In the data rows, zero lies at 4.5, halfway between 4 and 5.
Here are some numbered points:
[5 3 4 4 3 5 4 5 5 5 4 5 4 8 6 7 7 3 6 3 3 5 7 3] 0
[5 3 3 4 4 5 3 6 4 5 4 4 7 4 3 3 2 7 2 7 7 2 4 6] 1
[5 3 4 3 5 5 4 6 3 6 4 3 3 4 4 3 5 4 4 3 4 5 3 5] 2
[6 3 7 5 3 6 4 4 6 5 3 4 3 4 6 4 5 4 5 3 4 8 3 4] 3
[5 4 7 5 5 4 4 5 5 5 3 3 7 4 3 3 2 7 2 7 7 2 4 6] 4
[2 4 6 3 4 7 2 6 4 6 3 3 4 8 5 7 6 3 7 3 3 4 8 3] 5
[2 3 3 3 9 8 6 5 0 4 5 5 3 4 5 4 6 3 7 3 3 4 3 6] 6
[2 4 5 4 4 5 1 6 4 6 4 4 3 8 6 7 6 3 6 3 3 5 7 3] 7
[7 4 4 7 2 3 7 1 7 4 5 6 3 4 7 5 6 3 6 3 3 6 4 3] 8
[5 4 2 3 5 5 5 5 3 5 5 3 3 4 7 5 6 3 5 3 3 6 3 4] 9
[4 4 3 4 4 5 4 5 4 6 4 4 3 7 5 7 6 3 6 3 3 5 7 3] 10
[4 9 5 6 5 3 6 3 6 0 9 9 4 8 5 7 6 3 6 3 3 5 8 3] 11
[6 5 3 3 5 1 5 5 5 5 4 4 3 5 6 6 6 3 6 3 3 5 5 2] 12
[4 5 6 5 5 4 4 5 5 4 3 3 7 4 3 3 2 7 2 7 7 2 4 5] 13
[5 4 5 4 4 5 3 6 5 6 3 3 7 4 3 3 2 7 2 7 7 3 4 6] 14
[5 3 3 3 6 4 5 5 4 5 4 4 5 3 2 3 4 5 3 5 5 3 4 5] 15
[3 4 4 3 4 5 4 6 4 6 3 3 3 7 6 7 6 3 6 3 3 5 7 1] 16
[3 9 7 9 6 0 5 2 7 0 9 7 3 4 4 4 5 4 4 3 4 4 3 5] 17
[6 3 4 3 4 4 3 6 4 5 4 4 7 3 3 3 2 6 3 7 7 3 4 7] 18
[4 5 5 5 4 4 4 5 6 5 3 3 7 4 3 3 2 6 3 7 7 2 4 4] 19
[5 4 4 3 4 4 3 6 5 5 4 3 8 3 3 3 2 8 2 8 7 4 4 6] 20
[5 3 4 4 4 5 4 6 4 5 4 5 8 4 3 3 2 7 2 8 8 2 4 7] 21
[1 5 7 4 5 6 0 7 4 6 3 3 3 8 6 7 6 3 6 3 3 5 8 3] 22
[2 5 5 3 5 5 2 7 4 5 3 3 3 7 5 7 6 3 6 3 3 5 7 3] 23
[6 3 6 6 2 5 6 3 6 5 3 4 3 3 7 4 5 4 5 4 4 7 4 5] 24
[6 4 4 3 5 5 4 6 5 6 3 3 6 4 3 3 3 6 3 6 6 3 4 6] 25
[6 4 5 4 3 4 4 4 6 6 3 4 4 3 5 4 5 4 4 4 4 5 3 4] 26
[4 9 5 6 5 3 6 3 6 1 9 9 3 7 5 7 6 4 6 3 3 5 8 2] 27
[4 3 4 4 5 6 5 5 4 5 4 4 3 8 6 7 7 3 8 3 3 5 8 2] 28
[5 4 1 3 4 5 5 5 4 5 5 5 6 4 2 3 3 6 3 6 6 3 4 5] 29
[5 6 4 9 4 2 9 1 6 3 6 7 6 4 3 3 2 6 2 6 6 3 3 5] 30
[4 5 3 3 5 5 6 5 3 5 6 4 4 4 6 4 6 4 5 3 4 7 3 4] 31
[4 3 3 4 3 6 4 5 4 6 4 5 4 8 5 7 6 3 7 3 3 5 8 3] 32
[5 4 5 3 4 5 3 6 5 5 3 3 8 3 3 3 2 8 2 8 8 3 4 5] 33
[6 3 5 5 2 5 5 3 6 5 3 4 4 3 5 4 5 4 5 4 4 5 3 5] 34
[5 4 4 4 4 4 4 6 5 5 5 4 8 3 3 3 2 8 3 8 8 3 4 6] 35
[5 2 4 4 4 5 3 6 5 6 3 4 7 4 3 3 2 7 3 7 7 2 4 6] 36
[6 4 3 3 4 5 3 6 4 5 4 5 7 4 2 3 2 7 3 7 7 3 4 6] 37
[3 4 5 5 5 4 4 5 5 4 3 3 8 4 3 3 2 7 2 8 7 1 4 6] 38
[2 4 2 3 9 9 6 6 0 4 6 6 3 3 4 4 6 4 5 3 4 5 3 7] 39
[5 4 4 3 5 6 4 5 3 5 4 3 3 3 5 4 5 4 5 3 3 6 3 3] 40
[4 4 4 3 5 6 5 5 3 5 5 3 3 4 7 4 5 4 5 3 3 6 3 6] 41
[6 6 4 9 3 1 9 0 6 3 7 9 7 4 3 3 2 6 3 7 7 2 4 6] 42
[5 3 2 4 4 5 4 5 4 5 4 5 7 4 2 3 2 7 3 7 7 3 4 7] 43
[5 9 7 7 4 4 5 3 7 1 7 9 3 8 5 8 6 3 6 3 3 5 8 3] 44
[6 3 6 4 3 5 4 4 5 5 3 4 4 4 5 4 5 4 4 3 4 5 3 4] 45
[8 3 5 6 2 4 5 2 6 6 3 5 4 3 5 4 4 4 5 4 4 5 3 5] 46
[6 3 4 3 4 5 3 6 4 6 4 4 6 3 3 3 3 7 3 7 6 3 4 5] 47
[5 5 5 5 4 4 4 5 6 5 3 3 7 4 3 3 2 7 3 6 7 3 4 6] 48
[5 4 5 4 4 5 2 6 5 5 3 3 7 4 3 3 2 7 2 7 7 2 4 6] 49
[6 2 5 5 2 5 5 3 6 6 3 4 4 4 4 4 5 4 4 4 4 7 3 4] 50
[9 6 4 9 1 2 8 0 7 4 6 9 7 4 4 3 2 6 2 7 7 4 4 4] 51
[2 6 8 4 6 4 2 6 5 4 4 3 3 7 5 7 6 3 6 3 3 5 8 4] 52
[1 9 9 9 6 1 5 3 8 0 9 7 4 4 5 4 5 3 6 3 3 5 3 4] 53
[1 5 7 4 6 6 0 7 4 5 3 3 4 8 6 7 6 3 6 3 3 5 7 3] 54
[5 4 3 3 5 4 6 5 4 5 4 4 6 3 2 3 3 6 3 6 6 2 4 8] 55
[4 3 4 4 5 4 5 5 4 5 3 3 7 4 2 3 2 6 2 7 7 2 4 6] 56
[2 6 6 3 5 5 3 7 4 5 3 3 3 7 5 7 6 3 6 3 3 6 7 3] 57
[5 4 4 3 5 6 4 6 3 6 4 4 4 4 3 3 4 4 4 5 5 4 3 4] 58
[6 4 2 4 5 5 5 5 4 5 4 5 6 4 2 3 3 6 3 7 6 1 4 8] 59
[8 4 4 6 3 3 6 2 6 5 4 5 3 4 5 4 5 3 4 4 3 6 3 3] 60
[1 4 3 3 9 9 6 6 0 3 6 6 3 3 5 4 6 3 6 3 4 5 3 6] 61
[5 3 2 4 4 5 5 5 4 5 5 6 7 4 2 3 3 7 3 7 7 2 4 7] 62
[4 4 5 4 4 5 2 6 5 5 3 3 8 4 3 3 2 7 2 8 8 2 4 5] 63
[5 5 3 4 4 5 4 6 4 4 5 5 8 4 4 3 2 8 3 7 7 3 4 7] 64
[6 3 0 4 4 4 6 4 4 6 5 5 3 6 6 6 6 3 6 3 3 5 6 3] 65
[6 3 5 6 1 5 6 2 6 5 3 5 4 4 4 3 4 5 4 4 4 6 3 4] 66
[5 3 2 4 5 5 5 5 4 5 4 5 6 4 2 3 3 6 3 6 6 2 4 8] 67
[5 2 6 4 3 6 3 5 5 6 3 3 3 4 6 4 5 4 5 3 4 7 3 4] 68
[2 6 7 4 6 4 1 6 4 4 4 3 3 8 6 7 6 3 6 3 3 5 7 2] 69
[5 4 6 4 5 4 4 5 5 5 3 3 6 4 3 3 2 6 3 6 6 3 4 6] 70
[5 4 5 3 4 6 4 6 3 5 4 3 5 3 4 3 4 5 4 4 5 5 4 4] 71
[5 3 4 3 4 7 3 6 4 6 3 2 4 4 5 4 5 4 5 3 4 5 3 4] 72
[5 3 5 5 2 4 5 3 6 5 3 4 3 4 8 5 5 3 5 3 3 8 3 4] 73
[5 3 5 4 4 5 3 5 4 5 4 4 8 3 3 3 2 8 3 8 8 1 4 8] 74
[6 6 4 9 3 2 9 0 6 3 7 9 7 4 3 3 2 6 1 7 7 2 4 5] 75
[4 4 5 3 5 4 3 6 5 5 4 3 4 6 5 7 6 3 7 4 3 5 6 2] 76
[7 3 4 5 2 4 6 2 6 6 3 5 3 4 8 5 5 3 5 3 3 6 4 4] 77
[5 4 2 3 5 5 5 5 3 5 5 3 3 4 6 4 6 3 5 4 3 6 3 3] 78
[5 3 5 4 4 5 2 6 5 6 3 3 7 3 3 3 2 7 2 8 7 3 4 5] 79
[5 4 4 3 4 5 4 6 4 6 3 3 3 4 6 5 5 3 5 3 3 6 4 4] 80
[6 4 4 3 4 5 3 6 5 5 4 4 7 4 3 3 2 8 2 8 7 3 4 6] 81
[4 6 5 7 5 1 7 2 6 2 7 6 3 3 2 3 4 4 4 4 4 4 3 6] 82
[5 5 2 3 4 4 4 5 4 5 5 5 7 3 3 3 2 7 3 7 7 3 4 6] 83
[2 5 6 3 5 5 2 6 4 6 3 3 3 7 6 7 6 4 6 3 3 5 8 4] 84
[4 3 4 4 5 5 4 5 4 5 4 5 8 4 2 3 2 7 2 8 8 2 4 7] 85
[5 4 3 3 5 6 5 5 3 6 4 3 3 3 5 4 5 4 5 3 3 5 3 4] 86
[5 3 1 4 5 5 7 5 3 4 5 6 6 3 2 3 3 6 3 6 7 2 4 9] 87
[4 4 3 3 9 8 6 5 0 4 6 6 4 4 3 3 5 5 5 4 4 3 4 8] 88
[5 3 3 3 4 5 5 5 4 6 4 4 4 7 6 6 6 3 7 3 3 5 7 2] 89
[5 3 2 4 4 5 6 4 4 6 5 5 3 7 6 6 7 3 7 3 3 6 7 2] 90
[6 4 3 3 4 5 4 5 4 6 3 3 3 4 6 5 6 3 5 3 3 5 4 4] 91
[5 3 4 3 4 6 3 6 3 6 3 2 3 4 6 4 5 3 5 3 3 5 3 5] 92
[5 3 1 3 4 4 6 5 4 6 4 4 3 6 6 6 7 3 6 3 3 5 6 2] 93
[5 3 4 4 4 5 3 6 5 5 4 4 8 4 3 3 2 8 2 9 7 2 4 6] 94
[4 3 4 4 5 5 4 5 4 5 4 5 7 4 2 3 2 7 1 7 7 2 4 7] 95
[3 4 4 4 5 6 5 5 3 5 5 3 3 3 7 4 6 4 6 3 4 8 3 5] 96
[6 3 3 3 4 5 4 5 4 5 4 5 6 3 2 3 3 7 3 7 6 3 4 6] 97
[4 4 5 4 5 4 4 5 5 5 3 3 6 3 3 3 2 6 3 7 6 2 4 6] 98
[2 8 9 7 6 2 4 4 7 0 9 7 4 4 5 4 6 3 6 3 3 4 3 5] 99
[5 2 4 4 3 6 5 5 4 5 4 5 3 8 6 7 7 3 7 3 3 5 8 4] 100
[3 3 5 4 4 6 4 6 4 6 4 4 3 8 5 7 6 3 7 3 3 5 8 4] 101
[5 4 3 4 4 4 4 6 5 5 5 5 8 3 3 3 2 8 2 7 7 4 4 5] 102
[4 3 3 4 4 5 4 5 4 6 4 4 3 8 6 7 6 3 6 3 3 5 8 4] 103
[6 4 5 3 4 5 3 6 5 6 3 3 6 4 3 3 3 6 3 6 6 2 4 5] 104
[4 2 9 6 3 8 4 4 6 5 3 4 4 4 5 3 5 5 5 4 5 8 4 6] 105
[5 3 4 4 4 5 4 5 4 6 4 4 3 7 5 7 6 3 7 3 3 5 7 3] 106
[5 4 3 3 5 6 5 5 3 5 4 4 3 3 5 4 5 4 4 4 4 4 3 5] 107
[0 5 7 4 6 7 0 8 4 5 3 2 3 8 5 8 6 3 7 4 3 5 8 2] 108
[7 5 3 5 3 2 6 2 6 5 4 5 3 4 6 5 5 3 4 3 3 5 3 4] 109
[6 4 3 3 4 6 4 6 4 5 4 3 5 4 3 3 4 5 4 5 5 4 4 6] 110
[1 4 3 3 9 9 7 6 0 3 6 5 3 4 3 4 5 4 5 4 4 5 3 9] 111
[1 4 6 4 5 7 0 7 4 6 3 4 3 9 5 8 6 3 7 3 3 6 8 3] 112
[5 9 6 7 4 3 6 3 6 1 8 9 3 8 5 7 6 3 6 3 3 4 8 4] 113
[5 4 3 3 5 5 6 5 3 5 5 4 4 3 5 4 5 4 5 3 4 5 3 4] 114
[4 5 5 5 5 4 5 5 5 4 4 3 7 4 3 3 2 7 2 7 7 2 4 6] 115
[5 9 5 6 5 1 5 3 6 2 7 7 3 6 5 6 6 3 6 3 3 4 6 2] 116
[4 7 5 8 5 0 7 2 6 1 7 6 3 3 2 3 4 4 4 5 5 3 3 6] 117
[6 4 4 5 2 4 5 3 6 6 3 5 4 4 5 4 5 4 5 4 4 6 3 3] 118
[6 4 6 9 0 6 5 0 8 4 5 9 4 4 5 4 5 5 5 4 4 9 3 4] 119
[5 3 6 4 3 5 4 4 5 5 2 4 3 3 5 4 5 4 5 3 4 6 3 3] 120
[5 4 5 3 4 6 3 6 5 6 3 3 6 4 3 3 3 6 3 6 6 4 4 5] 121
[5 3 4 3 4 5 3 6 5 6 3 3 6 4 3 3 3 7 3 6 6 4 4 4] 122
[7 5 4 5 4 2 5 2 7 5 4 4 4 4 5 4 5 4 4 3 4 5 3 3] 123
[0 4 6 3 5 7 2 7 3 6 3 3 4 8 5 8 6 3 7 4 3 5 8 4] 124
[2 8 8 9 5 1 6 2 7 0 9 7 3 4 3 3 5 4 5 4 4 4 3 6] 125
[6 4 4 3 4 5 3 6 4 5 4 4 7 3 3 3 2 7 4 7 7 4 4 5] 126
[2 9 8 9 6 0 5 2 7 0 9 7 3 3 4 4 5 3 4 3 4 4 3 5] 127
[5 5 5 5 5 2 5 4 6 5 4 4 6 4 3 3 2 6 3 6 6 2 4 5] 128
[6 9 5 6 4 3 6 3 7 2 7 8 4 7 6 7 6 3 5 4 3 6 7 2] 129
[6 2 5 6 2 5 5 2 6 5 3 5 3 4 6 4 5 4 5 3 4 6 3 4] 130
[5 4 3 3 4 6 4 6 3 6 4 3 4 3 3 3 4 5 4 4 5 5 4 4] 131
[2 5 6 3 5 5 2 7 4 6 3 3 3 7 5 7 6 3 7 3 3 5 7 2] 132
[5 4 6 4 4 5 2 6 5 5 3 3 8 4 4 3 2 8 2 8 8 3 4 5] 133
[6 3 6 5 3 4 5 4 6 5 3 4 3 4 9 5 6 3 5 3 3 8 4 3] 134
[7 3 6 9 0 5 5 0 8 4 4 8 4 3 7 4 5 4 5 3 4 8 3 5] 135
[6 3 6 5 3 5 5 4 6 5 3 4 3 4 6 4 5 3 5 3 4 6 3 3] 136
[4 4 4 3 4 6 5 6 3 6 4 3 3 4 6 4 6 3 5 3 3 6 3 5] 137
[3 4 5 3 4 5 3 6 4 6 3 3 4 7 6 7 6 3 6 3 3 6 6 3] 138
[5 3 4 4 4 5 3 6 4 5 4 4 8 4 2 3 2 8 2 8 8 2 4 6] 139
[5 3 5 4 3 4 4 4 5 6 3 3 3 4 7 5 6 3 5 3 3 6 4 3] 140
[0 9 9 9 6 1 5 3 7 0 9 7 3 4 5 4 5 3 4 3 3 4 3 5] 141
[6 8 2 9 3 0 7 0 6 3 7 9 5 4 3 3 2 5 3 5 5 3 3 4] 142
[7 3 6 6 2 5 6 3 6 5 3 5 3 4 6 4 5 4 5 4 4 7 4 4] 143
[3 4 4 4 4 4 4 6 4 6 4 4 3 7 6 7 6 3 6 3 3 6 7 2] 144
[6 3 5 4 4 5 3 5 5 6 3 3 4 3 4 3 4 4 4 4 4 4 3 4] 145
[6 3 5 6 2 4 7 2 6 5 3 5 3 4 7 5 5 3 6 4 3 7 3 2] 146
[5 2 1 4 5 4 5 5 4 5 5 6 6 4 2 3 2 7 3 7 7 2 4 6] 147
[7 3 4 4 3 4 4 4 5 6 3 3 3 4 7 5 6 3 5 3 3 6 4 4] 148
[6 3 1 4 4 5 5 5 4 5 5 5 7 4 2 3 3 7 3 6 7 3 4 6] 149
[5 4 4 4 4 5 3 6 5 6 3 3 7 4 3 3 2 7 3 7 7 3 4 5] 150
[3 5 4 4 5 6 6 5 2 4 6 4 4 4 5 4 5 5 5 4 5 8 4 5] 151
[0 5 9 4 6 7 0 9 3 5 3 2 4 8 6 8 6 3 7 3 3 5 8 3] 152
[5 9 5 6 4 3 5 3 6 1 8 9 3 8 5 7 6 3 6 3 3 5 8 1] 153
[5 4 4 3 5 6 5 5 3 5 5 3 3 4 7 4 6 4 6 4 3 7 3 4] 154
[5 4 5 4 4 5 3 6 5 6 3 4 7 4 3 3 2 7 2 7 7 2 4 5] 155
[2 5 7 3 5 5 2 7 4 5 3 3 3 8 5 7 6 3 6 3 3 5 8 1] 156
[1 7 7 9 5 1 9 1 7 0 9 7 4 3 2 3 4 5 4 5 5 4 3 7] 157
New points follow, each followed by the numbers of its three nearest points above by angle, smallest number first.
[5 3 2 3 5 5 6 5 4 6 4 4 3 7 6 7 6 3 7 3 3 5 7 3] 89 90 93
[7 3 5 6 2 5 5 2 6 5 3 5 3 4 5 4 5 4 5 3 4 7 3 5] 46 130 143
[2 5 8 4 5 5 2 6 5 5 4 3 3 7 6 7 6 3 6 3 3 5 7 5] 22 52 84
[0 8 8 9 5 2 9 2 7 0 9 8 4 4 2 3 4 4 5 4 5 3 3 6] 125 127 157
[5 3 6 4 3 6 4 5 5 6 2 3 3 4 6 4 5 4 5 4 4 6 3 4] 3 68 120
[5 3 6 4 3 6 4 5 5 6 2 3 4 4 4 4 4 4 4 4 4 6 3 4] 45 68 120
[5 8 6 6 4 3 5 3 6 2 7 8 4 8 5 7 6 3 5 3 3 5 7 1] 44 129 153
[6 3 5 5 3 5 4 4 6 6 3 4 3 4 5 4 5 3 5 3 4 6 3 4] 3 50 136
[6 3 4 4 3 4 4 4 5 6 3 3 3 4 7 4 5 3 5 3 3 6 3 4] 73 140 148
[0 4 4 3 9 9 6 6 0 3 6 7 3 4 5 4 6 4 7 4 4 5 3 8] 39 61 111
[6 3 5 6 2 4 6 2 6 5 3 5 3 3 7 5 5 3 5 4 3 7 3 3] 73 77 146
[5 3 3 4 5 4 5 5 4 5 3 3 6 4 2 3 3 6 3 6 6 1 4 6] 55 56 67
[6 2 1 3 4 5 7 4 4 6 5 5 3 6 6 6 6 3 7 3 3 5 6 3] 65 90 93
[6 3 6 5 3 4 5 3 6 5 3 4 3 4 8 5 6 3 5 3 3 7 4 3] 73 134 140
[4 4 7 4 5 4 3 5 5 5 3 3 7 4 3 3 2 7 2 7 7 1 4 7] 4 13 70
[5 4 6 4 4 5 2 5 5 5 3 3 8 3 4 3 2 7 2 7 8 3 4 5] 33 63 133
[4 7 7 4 6 3 3 5 5 4 5 4 3 7 5 7 6 3 6 3 3 5 7 4] 52 57 69
[5 7 4 9 3 1 9 0 6 3 7 9 6 4 3 3 2 6 3 7 7 2 4 7] 30 42 75
[7 3 5 6 2 4 6 2 6 5 3 5 3 3 8 5 5 3 5 3 3 7 3 4] 73 77 146
[5 3 2 4 4 5 6 4 4 6 5 5 3 7 6 7 6 3 7 3 3 5 6 3] 65 89 90
[3 4 4 4 4 6 2 6 4 6 4 4 3 8 5 7 6 3 6 3 3 5 8 2] 7 10 112
[5 4 2 3 5 5 5 5 3 5 5 5 5 4 2 3 4 5 3 5 5 4 4 6] 29 67 87
[3 5 4 3 5 4 4 6 4 6 3 3 3 7 5 7 6 3 7 3 3 5 7 2] 16 132 144
[5 3 7 5 3 5 5 4 6 5 3 3 3 4 9 5 6 3 5 3 3 8 3 4] 3 73 134
[1 7 9 8 5 2 8 3 7 0 8 7 3 4 3 3 5 4 5 4 4 4 3 5] 125 141 157
[5 9 4 6 5 1 6 2 6 1 8 8 3 6 6 6 6 3 7 4 3 5 6 3] 11 27 116
[5 4 3 3 5 6 5 6 3 6 4 3 3 4 5 4 5 3 5 3 3 5 3 4] 40 86 137
[5 4 2 3 4 5 5 5 4 5 5 5 5 4 2 3 3 6 3 5 6 4 4 5] 29 147 149
[2 4 3 3 9 6 7 5 0 4 5 5 4 3 5 4 6 4 6 3 4 4 3 6] 6 39 61
[0 8 9 9 5 2 7 2 8 0 9 8 3 4 4 4 5 4 5 4 4 4 3 7] 125 127 141
[1 3 4 3 9 8 8 5 0 3 6 5 3 4 2 3 5 4 5 5 5 4 4 9] 39 88 111
[4 4 4 4 4 4 4 5 5 6 4 4 3 6 6 7 6 3 6 3 3 6 6 3] 10 106 144
[5 3 5 4 3 4 4 4 5 6 3 3 3 4 8 5 6 3 6 3 3 6 4 4] 134 140 148
[6 3 5 5 3 4 5 3 6 6 3 4 4 4 5 4 5 4 4 4 4 6 3 5] 34 46 50
[5 4 3 3 5 5 6 5 3 5 5 4 4 4 5 4 5 4 5 4 4 5 3 3] 78 86 114
[5 4 2 3 4 3 6 5 4 6 5 4 4 5 6 6 6 3 5 3 3 6 5 3] 12 65 93
[6 2 7 5 2 6 4 4 6 5 3 4 4 3 7 4 5 4 5 4 4 7 3 5] 3 24 68
[5 3 5 4 4 5 4 5 5 6 3 3 4 3 8 5 6 3 5 3 3 6 3 4] 134 140 148
[5 5 5 5 5 3 5 4 6 4 4 4 6 4 2 3 2 6 3 6 6 2 3 6] 48 115 128
[3 7 7 5 5 4 3 5 5 4 5 4 3 7 5 7 6 4 6 3 3 5 8 4] 52 57 69
[4 3 4 4 5 4 4 5 4 5 3 3 7 4 2 3 2 7 2 7 7 3 4 6] 56 85 139
[4 3 1 3 9 5 9 5 1 4 5 6 4 4 2 3 4 5 4 5 5 4 3 9] 87 88 111
[3 4 5 3 5 5 3 6 4 6 3 3 3 7 6 7 6 3 6 3 3 6 7 3] 23 132 138
[5 9 6 8 3 4 5 3 7 2 7 9 3 7 6 8 6 3 5 3 3 5 8 3] 44 113 129
[4 5 5 4 5 3 4 5 6 5 3 3 5 4 2 3 3 5 3 6 6 2 4 6] 70 98 128
[7 6 3 9 3 2 8 0 6 3 7 9 7 3 4 3 2 6 1 7 7 2 4 4] 42 51 75
[6 4 4 3 4 5 3 6 5 5 4 4 8 4 3 3 2 8 3 8 8 3 4 6] 35 81 139
[3 4 5 4 5 6 1 6 4 6 4 4 3 8 5 8 6 3 6 3 3 6 8 5] 7 84 112
[5 4 2 4 4 4 6 5 4 6 4 4 3 6 6 6 6 3 6 3 3 6 6 3] 65 90 93
[5 4 2 3 4 5 6 5 2 5 6 5 3 4 6 5 6 3 5 3 3 6 4 4] 9 31 78
[3 3 1 3 9 9 6 6 0 4 6 6 3 4 5 4 6 4 6 3 4 5 4 8] 6 39 61
[5 4 2 3 4 5 6 5 3 6 5 4 3 4 7 5 6 3 5 3 3 5 4 4] 9 78 91
[6 3 6 5 3 5 4 4 6 5 3 4 3 4 7 4 5 4 5 3 3 7 3 4] 3 134 136
[3 4 5 4 5 7 5 6 3 4 5 3 4 4 6 4 5 4 5 4 4 8 3 6] 41 96 151
[5 3 5 4 4 6 3 5 5 6 3 3 3 3 7 5 5 3 5 3 3 7 3 4] 68 80 140
[3 5 6 3 5 5 2 7 4 5 3 3 4 8 5 7 6 3 6 3 3 5 8 2] 23 132 156
[5 4 3 3 5 6 5 6 2 6 4 4 3 4 5 4 5 4 5 3 3 5 3 4] 40 86 137
[6 4 4 4 5 4 3 5 5 6 3 3 3 4 4 4 5 4 4 4 4 4 3 4] 2 26 145
[4 4 2 3 9 6 7 5 0 4 5 6 3 3 3 3 5 4 5 4 5 3 4 8] 39 88 111
[7 6 3 9 1 3 7 0 7 3 6 9 3 4 7 5 5 4 4 3 3 6 4 3] 8 119 135
[5 3 6 4 3 5 4 4 5 5 2 4 4 4 5 4 5 4 4 4 4 7 3 3] 3 45 120
[4 4 3 3 5 6 4 6 3 5 4 3 4 3 5 4 5 4 4 4 4 7 4 4] 40 86 137
[5 3 2 3 5 5 5 5 3 6 4 4 4 3 2 3 4 5 4 5 5 4 3 5] 15 58 131
[4 4 3 4 4 5 4 5 4 6 4 4 3 7 5 7 6 3 7 4 3 5 7 3] 10 32 106
[5 5 2 3 5 5 5 5 3 5 5 4 3 4 6 4 6 4 5 3 3 6 3 3] 9 31 78
[3 5 4 4 5 7 5 5 2 4 5 4 4 4 6 4 5 5 5 4 4 8 4 5] 31 96 151
[5 4 3 3 5 6 4 6 4 5 4 4 5 3 3 3 3 5 4 5 5 3 4 5] 15 25 110
[6 3 4 4 3 4 4 4 5 6 3 3 3 4 6 5 5 3 5 4 3 6 4 4] 91 140 148
[6 3 3 3 5 4 5 5 4 6 4 3 4 4 2 3 4 5 4 4 5 3 4 5] 15 25 110
[5 3 1 3 5 7 5 5 2 5 5 5 3 3 5 4 5 3 5 3 3 4 3 5] 86 107 114
[2 4 5 4 4 5 2 5 4 6 4 4 3 8 6 7 6 3 6 4 3 5 8 2] 7 112 144
[4 4 5 3 4 6 4 6 3 6 4 3 4 4 5 4 5 4 5 3 4 6 3 5] 72 92 137
[5 4 4 3 4 6 4 6 3 5 4 3 5 4 4 3 4 5 4 4 5 6 3 4] 58 71 131
[6 3 4 4 3 5 4 5 5 6 3 3 3 4 6 4 5 3 5 3 3 5 3 5] 91 92 148
[6 3 5 5 2 5 5 3 6 6 3 5 4 4 4 4 5 4 4 4 4 6 3 4] 50 66 118
[6 3 4 3 4 5 3 6 4 5 4 4 6 3 3 3 3 7 3 6 6 4 4 5] 47 97 126
[7 4 4 5 3 4 5 3 6 5 3 4 3 4 5 4 5 3 4 3 4 6 3 4] 60 109 118
[4 5 7 5 5 4 5 5 5 4 3 3 7 4 2 3 2 6 2 7 7 2 4 5] 4 13 115
[5 5 3 3 5 5 5 5 3 5 5 4 3 4 6 5 5 3 5 3 3 5 3 4] 9 78 86
[5 4 4 3 5 6 5 5 3 5 5 3 4 3 6 4 5 4 5 3 4 6 3 3] 40 114 154
[5 4 2 3 5 5 7 5 2 5 6 5 3 4 5 4 5 4 5 3 4 5 3 4] 31 78 114
[2 4 3 3 9 7 9 5 0 3 6 6 3 4 2 3 5 4 5 5 5 4 4 9] 39 88 111
[4 5 6 5 5 4 4 5 5 4 3 3 7 3 3 3 2 7 2 7 7 3 3 5] 4 13 115
[6 3 5 4 3 4 4 4 5 6 3 4 3 3 8 5 5 3 6 3 3 6 4 3] 134 140 148
[5 3 5 4 4 4 1 6 5 5 3 3 8 4 3 3 2 8 2 7 7 2 4 8] 14 49 74
[3 4 5 5 5 4 4 5 6 4 3 3 7 3 3 3 2 6 2 7 7 2 4 6] 13 38 98
[7 3 5 5 2 5 5 3 6 6 3 4 5 3 3 3 4 5 4 4 5 5 4 4] 46 50 66
[3 4 5 3 5 7 4 6 3 5 4 3 4 4 6 4 5 4 6 3 4 7 3 4] 96 137 154
[7 6 3 6 3 2 6 2 6 4 5 5 3 4 6 4 5 3 5 3 3 5 3 3] 8 60 109
[3 4 5 4 4 6 2 6 4 6 4 4 3 8 6 7 6 3 6 4 3 5 8 3] 5 7 112
[5 3 6 4 3 6 4 5 5 5 3 3 3 4 6 4 5 4 5 3 4 7 3 4] 3 68 120
[3 5 4 4 5 6 6 5 2 4 6 4 4 3 6 4 6 4 5 3 4 8 4 4] 31 96 151
[2 4 3 3 9 9 6 6 0 4 6 5 3 3 5 4 6 3 6 3 4 4 3 5] 6 39 61
[5 5 2 3 4 5 5 5 3 5 5 4 4 3 3 3 5 5 4 4 4 5 3 4] 107 114 131
[7 3 5 5 3 4 6 3 6 5 3 4 4 4 9 5 6 3 5 3 3 7 4 4] 73 77 134
[4 3 1 3 8 8 6 5 1 4 6 6 3 4 4 4 5 4 5 4 4 4 3 6] 6 39 88
[7 4 4 5 2 4 5 2 6 6 3 5 3 3 6 4 5 4 5 3 4 7 3 4] 77 118 130
[5 4 4 3 4 6 4 6 3 6 4 3 4 4 3 3 4 5 4 4 5 5 3 5] 58 71 131
[0 8 7 9 5 2 9 2 7 0 9 7 4 4 3 3 4 4 5 4 4 4 3 9] 82 125 157
[5 4 2 3 5 6 5 5 3 6 4 4 4 4 6 4 6 3 5 3 3 5 3 2] 9 78 86
[5 3 3 4 4 5 4 5 4 6 4 4 3 7 6 7 7 3 7 4 3 5 7 3] 10 103 106
[7 4 5 5 3 4 5 3 6 5 3 4 4 4 4 4 4 4 4 3 4 5 3 4] 46 60 66
[5 4 2 3 5 5 6 5 2 5 5 4 3 3 5 4 5 4 5 3 3 5 3 4] 78 86 114
[6 3 4 5 3 4 5 3 6 6 3 4 3 4 7 4 5 3 5 4 3 6 3 4] 73 77 148
[6 4 2 3 5 5 5 5 4 5 4 5 6 4 2 3 3 6 3 5 6 3 4 8] 55 59 67
